A single turn carries every row of the set below to another of its rows. Some are shown first; where does it send the rows asked next?
moliz: [-20 -14   4   9   0 -10 -33 -22 -19  20  35  10 -10  14 -11 -11 -15   9
   1]
Lol: [ 16  42  32 -12  11 -10 -26  -3  -7 -13   7 -18   6 -29  -7  17   8  -1
  -9]
Balu: [-21 -11  10  14  17  24 -30 -15 -45   8   4   3 -17 -14   2   2  -9  -9
  30]
Muni: [  9  18  14 -18  -4 -28  21 -21 -17  -2  -1  16  -8 -24 -16  30  -9  11
 -14]
rom: [ 12   3  -7 -19  14  16  10 -25  11   8   4 -31  -6  27 -31  10  -7  38
  10]
teli: [ 17  54  14   6  19   8  22 -10   4  12   3   5  11  -3   5   7 -14  -2
 -18]
mag: [  0  18  21 -18   4   2   3  13 -17 -40 -22   7   7 -14 -20  17 -16  28
   3]
pulod: [-19  25 -11  15   2   8  -3 -10  19  -4   1 -24  13 -17  34  28  14  34
  26]
tiben: [ -5  23  24  -8  -9  14  25  -3 -18 -41  -7  24   2   3 -14  -1   4   5
  11]
beka: [-33   1   1 -13 -18  13  29  -7   7  13   5   1 -29 -28  18   6 -32   5
  18]
kotel: [-31  11 -18  16  -4  -3  15 -10  13  -8  23  -2 -13  -6  28  25  19  25
  18]
Dab: [ -4   8  -9   5  -2 -12 -15   0   9   4  12 -36   1 -23   7  37  18  44
  17]
pevi: [ 10   0  -2 -19   0   7 -19 -13  32  -5  -9 -19   5  19  -4  27 -27  38
  -5]
zasus: [ 13  28  23  -1   0  17   9   9  -6 -25  -1   1   9  -5 -24   5 -28  36
 -20]
Zoki: [ -1 -18  13 -19 -16  11 -37 -19 -20  28  -6 -13  25   0  -6  -1  10   2
  32]
lino: [ -7   6  -9   9  -5 -11   5  11  10   8  24 -15  -7   6  15  25  41  10
  24]
lof: [ -6  17  21  21 -22 -20   6 -33  -1  21  26  -8 -24 -14  -7  -1 -35  13
   9]
lam: [-31 -36 -10 -30 -12  19 -14 -12 -14  19   5   7  -2 -15  -1   6 -17  21
   9]
ses: [-13  27  11 -19   5  13  14  -4  -3 -17  32   8 -23 -31  -1   9  -1   0
 -26]
Tob: [-16   6   7 -14  -7   8 -25 -26  29 -36   0   1  -6  24  17  15   1   5
  17]
sidi: [  7  26  20   7 -11  -7  14  -9   6  36 -20 -12   7   3  14   0 -17 -14
  39]
Tif: [-14   8   1 -15   6  16   3 -35   8 -24  15 -12 -19  32 -12  -2  22   5
  31]
Pafi: [-11 -17  13  14  -7  27 -36 -15 -23  12  -4  14  -3 -19  21  17 -33  -2
   7]
luk: [  2   6 -10  18 -20 -10  13 -20  11  16  23 -18   1 -10   3  33   8  47
   3]
vog: [ -3  44  19 -17   0  22  21 -36  -9 -15 -13   0  15 -37   9  12   2   5
   7]
liru: [-23   1  -3  -5  31  18 -44  12 -10  23   9 -16   7   9   4 -13 -11   4
  16]
zok: [-21  -7  -5  -1  -3  14  -3 -28  -9  30 -17  21  24  16  18  -4 -21   1
  26]
Zoz: [ 14 -24  13   7  -8  29 -28   1 -26  37   1   1   0  -9   1  15 -26  -2
   1]
bonam: [-15  10  11  -5  13 -16  -7  31   1  21  15 -21 -33  -6   0   0 -11 -14
  22]
Fisi: [ -1  -2  28 -21 -29 -12 -22  -3  -5  13   2 -34 -15 -38  -9  13  -5   4
  31]
Sote: [-17  38  20   4   1  29  -7 -14   9  12   2 -41  -2 -32  15 -11 -22   6
  31]
Dum: [ -3  -5   8  19  22  23 -27 -20 -42  27 -10  -9  -1 -16  -4  10 -32  12
  21]
tor: [  9  26  10 -36  19   6  18  18 -12   5  -9  -7   0 -19  -7  18  19 -13
   5]
tava: [-19   9   4  10   2  40 -25 -39  -8  23  21 -13  16  -4   1 -21 -24  24
   8]
mipob: [ -5  39  29   1   8  13  -6  12  -6 -47  -7  10   9  -1  -4  -1  -9  10
   1]
gezo: [ -2 -14   6  19  11  33  -4 -20 -44  34  13   1 -15  -5 -11  -1 -15  -2
  17]
vosa: [ 14  -3   4 -21 -17  31   5 -16  29   0  18 -15  -5  35  -9   4  12   8
   4]
doz: [-17  11  -4 -13  24  -6 -21 -31  11 -28 -14 -16  -6  15  -6  19 -16  35
  23]
Gulu: [ -2 -14  16  13 -10  45 -22  -8 -23  23   5  11  -2  -4  18   3  -8 -24
  15]
pazor: [ 14  23  31  -5  -8  18  11  16 -12 -28  17   6  -3   8 -27  -7   8   6
  -9]
tid: [  9  23  -7  24  -7   1  17 -13  12  24  15 -24  13   8  12  19  27  24
  23]
Bip: [ 23  23  25 -14  -6  23  26   8 -16 -15 -13  -3  16   0 -32   3  -1  22
   4]

lino goes to tid
gezo goes to Zoz
moliz goes to Zoki
Now find these:
mipob goes to tiben
doz goes to Tob
Fisi goes to Sote
Lol goes to vog

A single turn carries every row of the set below to another of its rows. Some are shown first; where does it send the rows asked next?
bop: [ -8  20   3 -17 -25  12  -2  -9   8  -9 -21  13 -16   7  -4  20  13  -1
 -10   1 -12  25  14  14   3   1  32   8 -10  19 -28  -9 -26  54]
moti: [ 12  -6 -22 -21 -16  -1  25 -18 -12  19 -38 -14 -17  -5  16  -5 -14 -19
   6  35   2  -3  10   1  -4 -21   9 -10 -19  19 -25   6   1 -11]
tipe: [  6  11   2 -18  -2  -6  -2 -24  21   1  15  14  -8  -6 -25  34  14   7
  -7 -12   4   6 -28  -9  47  10  15  16   5  -8  18 -55 -23   4]
Vovu: [ -1 -16   1  13  27  38  14  15 -12   0 -26 -17  21 -21  27   0  -8  23
 -12 -17  33   3   7  -4   1   2  14  15  10  -2  -3   8   9  -1]
Nef: [ -8  22  -4 -27 -25  16 -11  -5  12  -4  -9  10 -14   5  -2  17  -5  11
 -16  -3 -18  29  18  18   4  13  40  -1 -16  22  -1  -1 -24  42]
sopa: [ 23 -14 -22 -21  -3   1   4 -20  22   4   2  -3 -15 -13  -4  22  12  -3
  16   8   5  -2 -42 -14  43  -9  -8  12   7  -4  29 -48   0 -14]
tud: [  3  -8  13 -19  -9 -17  15 -12   3   6  20  10  16 -15   9  22   6  -6
 -38  39  10 -12  13  -9  14  35  24   8 -18 -15  13 -27  33  36]
mitob: [-13  10  11  -1  31  31  21  -1 -42 -19   0  29  18   3   4   7  33  12
   0  13   1 -19  18   7  -3  -7   1  -7   9 -10  13  -2  -6  46]
fadav: [ 10  -6   7 -25  -4 -26  20  -1  10  16   7  19  27  -2   1  13   7   3
 -41  39  13 -19  10  -5   9  30  29   0 -17 -18   8 -24  18  36]
zub: [ -3  11  -3   8  29  14  37 -13 -36 -25   2  23  20  16  -3  11  33  10
  -8  12 -10 -14  21   4  -5  -3  13  -2  16  -8  14  -4   0  43]
Vud: [ 16 -14 -19  18  22  28  23  16 -10 -12 -23  -9  20 -12  21  -5   4  17
 -19 -11  33  -7   5  -3  -5   8  -2  14  22  -3   8  20   6   0]
zik: [ -1 -10  -8   7  23  33  29  19 -11  -5 -30 -13  33 -13  28   4  -4  21
 -16  -7  32 -17  15  -5  -6  -5  -8  17  12   0   6   3   4   7]
leso: [  9  -4  16 -27   3 -30  12  -4   5  10  10  19   6  -6  -4  16  -2  -9
 -34  43  14 -31  13   3   8  25  21   8 -23 -12   8 -20  18  42]
daves: [-10  15   4  -4  32  32  22 -16 -37 -19   8  20  22  18   7   4  29   9
   6  14 -15  -5  23  -4  -6 -19  10 -13   1  -3  16 -15   7  38]
fubus: [  5  -3  -3   7   9  36  22  15  -7   7 -33 -13  30 -24  31   6   4  20
 -12 -16  33  -7  11  -2   0   6   0  18  19  -5  -5   6  -6  -3]
losog: [-15 -15  20   9   1   8  21 -14 -25   4  25  32 -25  -8   2  18   8  -2
 -15  -5  14   4  20 -18  27 -25  23  17   5 -14  22 -59  -1 -14]
Vib: [  6   1   7 -18  -7 -40  17   1   0   4  13  18   2 -14  11  21  11  -3
 -32  30  13 -17  23   5   7  24  32   5 -31 -20   7 -30  19  40]
vivez: [ 34  -1   5 -24   5 -14  -2  11  36   4   8 -12  -2 -16  11  21   4 -15
  10   9  21 -30  12  19  -2   5  -8   7 -25 -17  25  24   8  12]
Tal: [-17  23  -3 -20 -20  11   4   1   4   2 -21  17 -10  -2 -10  11   0  -4
 -19   4 -10  24  22  15   0  13  26  -2 -21  28 -21   1 -35  38]
tusos: [  3   7  -5  -2  -8 -11  -8 -16  13  17  11   7 -11  -2 -31  35  11   9
  -4 -13   2   6 -30  -3  38  12  14  18  14  -5  31 -52 -26   2]
mufa: [  5 -18  14  19 -10  17   7  -7   4   7  23   5 -23   6  10  21  13  -4
  11 -26  17  11  19 -16  16 -32 -15  13   1  -4  37 -39  -6 -25]
megag: [ 37   1  10 -20  16  -4 -11 -13  21   8  16 -20  -6 -12   4  17   2 -12
  14  -6  11 -30   9  27  -4   2  -6  15 -20 -18  27  20  14   2]
migod: [ 10   0 -31 -18 -16  11   6 -12  -1   6 -37 -17 -17  -5  19  -7   2 -22
   7  26   6   2 -11  -5  -5 -21  -3   2 -12  25 -35   2   0   1]
Tufo: [-18 -19 -11  -5   2  -7  18 -21 -10 -11  16  24 -19  21 -33  20  16  15
  -9  -9  -3  27 -17  -3  25 -28  32 -30 -10  -4  17 -13 -18  -9]
kibi: [-16 -19 -13  12   5 -11  12 -13 -10   5  15  20 -17  22 -28  10  12  13
   5 -10  -4  25 -20  -4  25 -32  27 -32 -17 -10  21 -23 -22  -2]
rar: [  5  -3 -29 -23 -17  10  18  -9  -9   2 -43 -14 -24 -10  15   1 -13 -16
  15  35  -2   2   3   4   0 -20   2  -9 -16  28 -17  13  -5   6]
fases: [ 46  -1   7 -26  12 -10  -5  -1  24   6   3 -12  -2  -7   7  15   8  -2
  18   6  19 -32   4  25  -1  -4   0  -2 -15 -26  25  31   5   8]
Bugif: [ -2   0 -36 -22  -9   0  13 -19 -12  17 -26 -20 -17 -13  17  -2  -9 -18
  12  34  -9  -1 -13  -2   1 -12  13 -10 -18  22 -20   8   4 -11]
kame: [ 44   0  -6 -22   7 -19 -11   7  18   3   7 -12 -18 -14  18   5   4  -8
   6   2  26 -30  15  25  -9  -4  -6   8 -31 -18  24  10  12   2]
zit: [ -1  15   8 -21 -30  15   0   1   9   4 -13  24 -15   1  -3  11   8   1
 -14   0 -11  31  33  20   1  11  33  -8 -20  14 -11   5 -30  40]
Nes: [-14 -29  26  24  -5   4  17 -16 -23  18  19  24 -27   1   0  20  12  -2
  -8  -5  15   8  10 -18  27 -16   9  15   6  -8  18 -58   0  -9]
Gudu: [ -1 -34 -24  11 -11  -3  13   0  10   3  -4  -2 -12  17 -10   7 -17  26
 -11 -14  20  31 -19 -16  28 -31  22 -20 -11  -1  27 -24 -11 -16]
pofo: [  5 -21   2   9  -1  23  12   2   4   6  22  13 -25 -11  15  13  12  -6
   9 -27  14   8  20  -8  14 -39  -2  20   1  -9  40 -37  -2 -32]
vam: [ -3 -45 -31  -3  -6   2  21  -3  12   0  -7   0 -12  13 -16  11  -7  22
 -16 -17  12  30 -21  -7  20 -30  20 -14  -7   5  23 -13  -4 -28]
sima: [  1  15   6 -11  18  33  22 -18 -44 -11  -6  27  17  12   7   4  34  11
   4  22 -11 -18  21   5  -3 -12   1  -5  14  -7  14 -18  -4  43]
tirat: [ 16  -4 -25  -7 -17  -6   1 -18   8   7   5  -7 -15  -6  -8  29  12  -1
  14  16   9   1 -39 -20  40  -8  -7   4  15  -4  41 -44  -5 -14]

zub goes to migod
fadav goes to fubus
Now find these:
kibi goes to tirat
sopa goes to losog
tud goes to Vovu
zik goes to Tal

A single turn carries every row of the set below to another of its rows. Some are shown first; where does it send the rows asked next?
fid: [-18  22   6   2 -10  -1 -22  18  11 -25 -30  11  13   3 -45   9   8]
Bosed: [-34  36   2   5   7  14 -17   9  -2 -22 -14   4  25  -4 -37  -3  -6]
gonab: [  9   3 -20  -4  -9   5  -3 -24   6  -3 -26   8  10 -11  49  12  -6]
zudi: [  5   5 -14   7 -26   6 -14 -23   8   4 -17  15  11  -4  48  11 -11]
fos: [  9  10 -33   2 -10 -12   2 -31  25  -7 -13   4  16 -20  39   2   2]
mil: [-15  -9   7 -12  -6 -19 -11  27  17 -37 -14   6  13  -2 -19 -41   5]
Tebos: [ 10   6 -24   8 -25 -11 -15 -21  25   3   2  10  17  -8  45  -7 -12]
libib: [ -4  -5  20   4  -3   1  32  -6  19 -22  11  11  40 -16  20  -1 -12]
Zotog: [ 18  47 -26  18   3 -10  20   6  32  11 -22  -3  21  12   9   8  11]
suf: [ 14  45  -4 -23 -14   8  25   5  19  -1 -10   4  -1   9   5 -27 -33]
Nozub: [-28  30   6   3   1   8 -27  12   8 -26 -23  10  19  -2 -38   7   6]
Fuze: [ -5  55  -8  27  -9   0  36  -8  14  10 -17   6   9  17   9 -12   8]
kide: [ -8   8  21  40  11  -5 -29  32  14  -5 -24  14  -2 -16  -8 -24  12]
mapo: [-28   2  19   4   5  -4  22   7  -5 -32 -24   7   4  -3  -2 -51   1]
Vovus: [ -7  -7   5  -2 -12 -26 -15  35  24 -28 -11   7  12   7 -26 -36   7]
zos: [ 10  -7  20  20   2   8  20   0  22  -9  -1   5  25 -40  19   2 -28]
Pulog: [ -9   0   5  28  -1  13  21 -10  15 -13  -1  -6  48 -25   8  15 -18]
naguk: [  9  13 -19  23 -14   4  27  12   5  12 -39 -22  -1   0  14 -33 -22]
fod: [ 31   8 -17   7  -2  -8  26  19  17   7 -49 -11  -2   2  24  -7  -2]
Bub: [ 14  13 -10  22 -30  -2 -15   3  49 -26   3   0 -10  19 -20  -2  11]
kag: [-34  33  -1   8  10  22  -9   4  -3 -21 -10  -7  26   0 -23 -27 -24]
Delu: [-10  19  22  42  19  -5 -15  24  10  -2 -19  14  -6 -30 -10 -30   4]
Voka: [ 16  -4   2  17 -28  16 -24  18  31 -22  -2  -1 -13  33  -3  -6  -5]
Foz: [ 25  29 -15 -26  -1   2  16  20  20  -1 -16   0  17  28  20  -3 -14]
bet: [  5   7 -25  -1 -32 -12  -2 -34  20  -7 -17  12  12 -15  34   8  -5]
peme: [-10  37  18  33  19   0  -1   3  18  -9 -15  12  -5 -34 -14 -37  -8]
zon: [ 12  11 -25   1  -3   1 -12 -18  19   2   1   8  20  -5  52  -3  -9]
sofo: [ 12  -3   2  27 -33   8  -8   4  28 -26 -28   0 -23  18 -12   8  13]
vodam: [-22  -8  12 -12   0 -16   6  22   3 -35 -13   6  10  -4 -13 -48   1]
Ruf: [ -2   8  23  36   3  -4 -32  39  13  -3 -23  17  -2  -1 -15 -15  10]

bet goes to zudi
mapo goes to kag
Now find these:
Foz goes to Zotog
kide goes to mil
zos goes to libib
Vovus goes to fid
zon goes to fos
Voka goes to Bub
suf goes to Fuze
vodam goes to Bosed

